One turning vector, and how many steps it has turned
The counts run from 0 to 304.
19,4,-35,7,10,-19,-16,31,21,16,25,-18,-42,2,2,-6,13,-40,3,8,-1,-38,-33,43,15,9,19,18,-3,-38,-6,-14,-11,15,-28,30,-6,-11,-46,15,25,-24,-4,-15,5,34 : 160
12,-5,-18,4,-2,-8,-6,35,23,21,32,-52,-6,-3,36,-4,13,-9,30,-12,-4,-13,-41,27,27,2,15,31,-19,-32,-7,-8,-13,-1,-42,31,-21,-28,-51,4,-4,-10,3,-4,13,33 : 99
-10,6,-53,-11,-13,1,2,43,18,-1,41,-15,-25,13,29,12,29,4,21,7,33,-21,6,43,15,21,12,-4,-15,-22,-24,-23,4,-11,-20,22,-2,-11,-51,-1,-22,-20,-5,6,-32,26 : 59
-1,1,-28,2,-15,2,-17,45,23,7,33,-40,-5,-8,32,16,44,-4,-11,-4,-9,-13,-26,13,8,21,3,42,-10,-11,-22,-24,-6,9,4,39,-26,-31,-55,10,3,-15,7,-11,-17,21 : 285
-6,17,-70,10,-13,-18,10,18,18,-5,31,-33,-21,11,41,31,18,-5,0,-5,2,-23,3,24,12,-14,9,-5,2,-14,-36,-22,-14,-5,-7,30,1,-5,-61,-3,-15,-33,-17,-16,-7,14 : 43
-16,10,-38,-7,-16,-24,-16,1,36,22,50,-46,-19,5,13,15,19,-13,29,17,2,-18,-19,11,41,8,6,9,-23,-23,1,-31,-8,-17,-13,18,1,-17,-51,1,-1,-20,2,2,-18,42 : 204
8,12,-34,0,-3,-19,-12,2,33,30,40,-36,-25,-6,11,-9,24,-26,2,0,-4,-37,-37,18,17,9,20,31,9,-32,2,-23,0,9,-9,14,-4,-19,-44,8,27,-25,12,-4,-17,55 : 7
2,-7,-17,7,-32,6,-19,10,20,31,30,-41,-6,9,23,26,31,-14,13,5,-5,-20,-37,22,22,14,20,47,-10,-10,-7,-17,-2,6,-7,43,-24,-24,-55,2,-9,-27,6,-12,-1,29 : 281
-12,-1,-52,-8,-35,0,16,32,28,8,39,-40,-4,-12,13,13,15,-1,-6,-2,24,-22,-20,19,11,20,4,0,-7,-4,-18,-23,-15,2,8,27,7,-25,-60,4,-1,-34,7,9,-40,34 : 213
14,3,-29,-16,-3,0,-15,13,16,19,52,-22,-14,12,34,19,43,-22,17,2,-8,-13,-12,30,-1,13,29,47,-9,-20,-14,-23,11,-12,-24,40,-14,2,-58,-5,-9,-11,1,-11,2,29 : 268
-2,5,-36,2,-7,-8,-6,44,21,24,18,-35,-31,2,16,12,9,-19,7,3,-10,-19,-32,23,18,-4,14,36,-7,-26,-18,-23,-34,-3,-18,24,-45,-26,-56,16,8,-14,-14,-27,-9,14 : 297
13,-2,-45,0,-20,-1,15,16,20,4,27,-37,-2,0,41,4,16,-1,15,-37,-32,-19,-35,5,16,7,20,18,8,7,-31,-12,-15,-9,-14,59,-9,-28,-44,-9,-8,-24,0,-2,5,38 : 109
10,-8,-59,-8,-6,-13,5,39,17,-9,26,-18,-14,-3,28,1,28,3,19,-17,12,-29,-8,32,8,18,10,-5,-6,-11,-33,-10,-4,4,-29,63,15,-9,-50,-6,-19,-25,-17,10,15,21 : 242
19,-2,-49,-9,-19,-12,-24,6,23,19,36,-32,-15,5,14,6,39,5,19,16,32,-41,-20,32,12,4,13,22,-13,-35,-10,-26,12,-6,-12,46,0,4,-55,4,-14,-16,-1,0,5,22 : 70
20,-5,-47,-26,-11,-2,3,31,15,17,39,-24,-6,-20,14,2,37,1,-5,-6,33,-35,-15,36,-20,17,19,24,3,-24,-19,-19,5,3,-11,44,2,3,-61,6,-3,-20,4,7,-17,27 : 75
14,-6,-54,-1,-7,-8,4,43,13,-13,27,-18,-11,-1,28,7,24,-8,11,-16,14,-25,-10,42,1,14,10,-3,-12,-11,-30,-7,2,7,-30,59,14,-9,-53,-3,-18,-27,-9,5,14,20 : 241
12,14,-51,-1,-9,-2,-3,14,22,8,51,-25,-29,25,18,7,-3,-19,26,11,26,-20,-14,40,20,-7,16,-3,-13,-35,-11,-28,-6,-27,-26,20,3,-4,-54,0,-6,-19,8,-10,-17,30 : 54
14,-16,-30,-14,-6,-10,7,21,22,23,34,-42,-2,-11,19,-7,9,-16,32,-18,-13,-16,-47,18,17,12,21,29,-10,-10,-6,-9,-14,-3,-41,51,1,-15,-50,-2,-2,-19,-3,4,19,40 : 96
-15,10,-37,14,2,-32,-13,34,30,5,36,-50,-18,-10,28,19,22,-26,3,4,-8,-16,-15,19,28,0,-5,9,-26,-25,-12,-17,-15,13,-22,19,1,-24,-62,11,8,-24,-7,-11,3,26 : 26
16,-2,-37,-6,-18,-3,0,24,28,27,33,-39,-14,-5,5,-2,-3,-21,6,-8,-17,-22,-54,7,13,0,16,33,0,-12,-9,-25,-32,-9,-5,44,-21,-27,-49,14,24,-20,8,-17,-9,34 : 293
9,-6,-42,-8,-1,-6,0,43,14,10,33,-25,-10,-16,27,6,37,-20,2,-7,-6,-17,-21,30,-15,14,17,40,-9,-7,-17,-19,16,20,-30,49,2,-3,-65,-7,-10,-22,-19,-8,12,21 : 89
-5,-4,-31,-2,-10,-5,2,42,15,10,21,-44,-3,-8,54,18,35,2,13,-27,-13,-12,-11,23,14,11,13,28,-9,-16,-32,-3,-15,6,-32,38,-30,-26,-54,-1,-19,-16,-10,-3,6,23 : 104
-25,2,-48,-14,-25,-10,3,37,30,15,37,-43,-13,-15,22,22,29,6,2,4,23,-20,-4,17,16,18,-1,7,-17,-15,-18,-23,-17,0,-2,17,-4,-23,-61,7,-8,-26,-3,5,-43,28 : 211
23,-2,-53,-2,-20,-6,-23,-1,21,18,39,-28,-14,11,9,6,31,0,17,11,31,-42,-28,32,15,5,16,18,-11,-31,-7,-27,14,-7,-9,47,6,0,-51,1,-13,-21,8,3,6,28 : 69
7,6,-46,0,-12,-10,4,12,30,10,30,-42,-12,6,41,-5,15,6,24,-27,-30,-19,-38,-3,32,0,16,25,7,-8,-23,-22,-14,-18,-16,45,-20,-32,-39,-6,-2,-8,0,-6,6,37 : 111
34,-2,-48,-1,-5,-9,1,24,24,-6,37,-27,-8,2,24,-21,12,2,26,-27,16,-27,-33,30,16,9,12,-5,-1,-22,-18,-12,-5,-12,-29,55,12,-16,-40,0,0,-15,13,16,8,41 : 246
27,6,-40,-1,-2,-9,-9,17,18,14,31,-35,-18,10,41,-9,28,9,30,-14,20,-33,-18,39,19,-6,21,15,-5,-51,-20,-10,1,-12,-40,29,-18,-9,-41,6,-13,-4,6,3,8,29 : 251
-18,4,-37,-9,-4,-9,18,34,18,22,31,-33,-18,-19,21,15,24,-35,-15,-9,-9,-20,-14,27,-4,21,23,23,1,-8,-14,-12,-8,27,-15,15,3,-17,-63,-1,8,-42,-10,-9,-27,42 : 15
-19,10,-32,-13,0,-23,-8,13,20,41,27,-43,-30,-12,18,12,35,-26,1,8,-1,-32,-10,24,5,5,24,38,-2,-31,-7,-16,-8,15,-20,8,-16,-6,-60,7,7,-28,-16,-15,-16,36 : 11
16,-2,-61,-11,-1,-17,1,39,22,-12,28,-20,-14,-6,29,-20,20,11,26,-25,10,-25,-21,24,18,18,5,-7,-4,-16,-26,-14,-2,-5,-31,57,10,-16,-39,-5,-11,-11,-6,20,6,34 : 244
7,-2,-54,-5,4,-28,-12,19,27,17,11,-11,-44,3,-8,-19,15,-24,18,5,-10,-45,-40,24,21,18,20,19,8,-21,-8,-24,-7,10,-15,43,-7,-18,-39,7,18,-22,-20,-9,5,37 : 157
-20,7,-33,-5,-3,-14,11,41,22,21,34,-36,-21,-19,25,12,28,-33,-16,-5,-2,-18,-12,28,-4,17,20,27,2,-16,-13,-14,-4,24,-15,7,-4,-19,-62,5,12,-36,-6,-7,-32,42 : 14
5,-1,-43,-12,-14,-9,-2,35,31,17,30,-36,-13,-15,8,-12,9,-3,6,-16,-20,-20,-46,-7,18,15,7,30,3,-5,-14,-29,-27,-10,0,43,-24,-32,-47,11,21,-11,4,-4,-19,38 : 291
-2,-8,-69,-22,-11,-15,20,43,22,13,27,-23,-26,-12,-2,-18,-7,-3,26,-4,19,-29,-34,23,13,8,12,1,-6,-12,-12,-26,-19,-11,-28,35,4,-13,-53,-4,-4,-22,-23,3,-11,28 : 230
9,-13,-28,-12,-3,-14,0,22,22,27,29,-46,-7,-8,21,-8,11,-10,38,-17,-11,-17,-46,17,25,11,18,26,-15,-19,-3,-7,-14,-2,-44,43,-10,-20,-47,-2,-4,-14,-9,3,20,39 : 97
